In the data rows, 128 means zero.
Some points, each followed by its number:
[134 136 155  86 123 135 124 149 128 126  92 164] 0
[113 139 137 132 121 117 103 151 143 112 123 124] 1
[110 154 148 109 146  99 114 131 147 117 150 122] 2
[146 105 148 116 127 139 140 120  91 137  99 148] 3
[182  67 100 159 123 134 162  98 132 160 102 152] 4
[177  93 143 126 114 144 146  83 111 131  95 157] 5
[132 124 168  80 115 131 124 138 135 110  83 153] 6
[116 173 128 116 157  77 132 139  96 153 159  85] 7
[153 134 108 144 116 140 182  81 162 122 112 150] 8
[125 126 118 142 145 119  86 167 128 144 189 114] 9
[137 113 156 113 116 126 127 126 128 109 102 162] 10
[136 121 160 123 152  97  93 174  69 159 150 122] 11
[142 109 151 121 170  79 123 150  85 179 147 106] 12
[112 146 141 103 109 154  97 139 142 109 118 134] 13
[135 143 117 149 137 102 138 127 107 147 170 101] 14
[127 151 105 135 118 132 169  70 155 114 127 147] 15
[124 133 109 143 163 119 144 106 108 125 171  95] 16
[108 134 116 138 135 128  92 165 118 140 162  86] 17
[131 118  83 171 127 131 106 145 154 100 143 118] 18
[128 123 136  97 115 125 147  97 143 130  87 163] 19
[159  92 120 144  91 156 147  99 126 137 107 142] 20
[151 108 120 127 155  96 108 148 123 128 113 144] 21
[100 158 112 146 123 132 181 109 165 101 127 120] 22
[161  97 143 114 132 121  88 181  84 156 132 124] 23
Which point above is nearest to each new point by angle? Its number follows each.
[ 99 156 145 102 156  91 107 135 143 124 136 135] 2
[128 128 145 100 140 109 157 118 143 127 106 141] 19
[104 157 129 112 106 160 118 136 156 109 134 118] 13
[ 97 169 116 130 133 121 135 106 165 100 126 123] 22
[164  98 119 149  77 166 133 124 122 122 101 145] 20
[ 98 149 157  82  99 150 104 163 140 106 106 130] 13
[139 113 131 100 121 144 131 116  99 161  96 148] 3
[ 92 178 140 110 116 155 117 135 161  97 127 123] 13
[131  91  94 167  92 150 120 150 145  98 149 137] 18
[137 103 162 112 153 129 141 117 109 150 113 138] 3
[133 134 122 106 123 123 150 101 131 127 115 157] 19
[103 146 139 136 125 122 109 131 155 115 128 136] 1
[102 158 126 150 108 133 176  97 189 100 132 119] 22
[163 102 115 140 103 162 111 118 134 120 108 141] 20
[154  94 112 154  98 164 137 129 131 114 123 142] 20
[ 77 183 127 130 145 126 140 101 163 108 123 123] 22
[135 117 163 100 184  64 127 129  71 167 149 116] 12
[147  83 133 140 132 116 114 141 112 121  95 140] 21
[153 120 146 104 132 128 145 132 110 165 101 143] 3
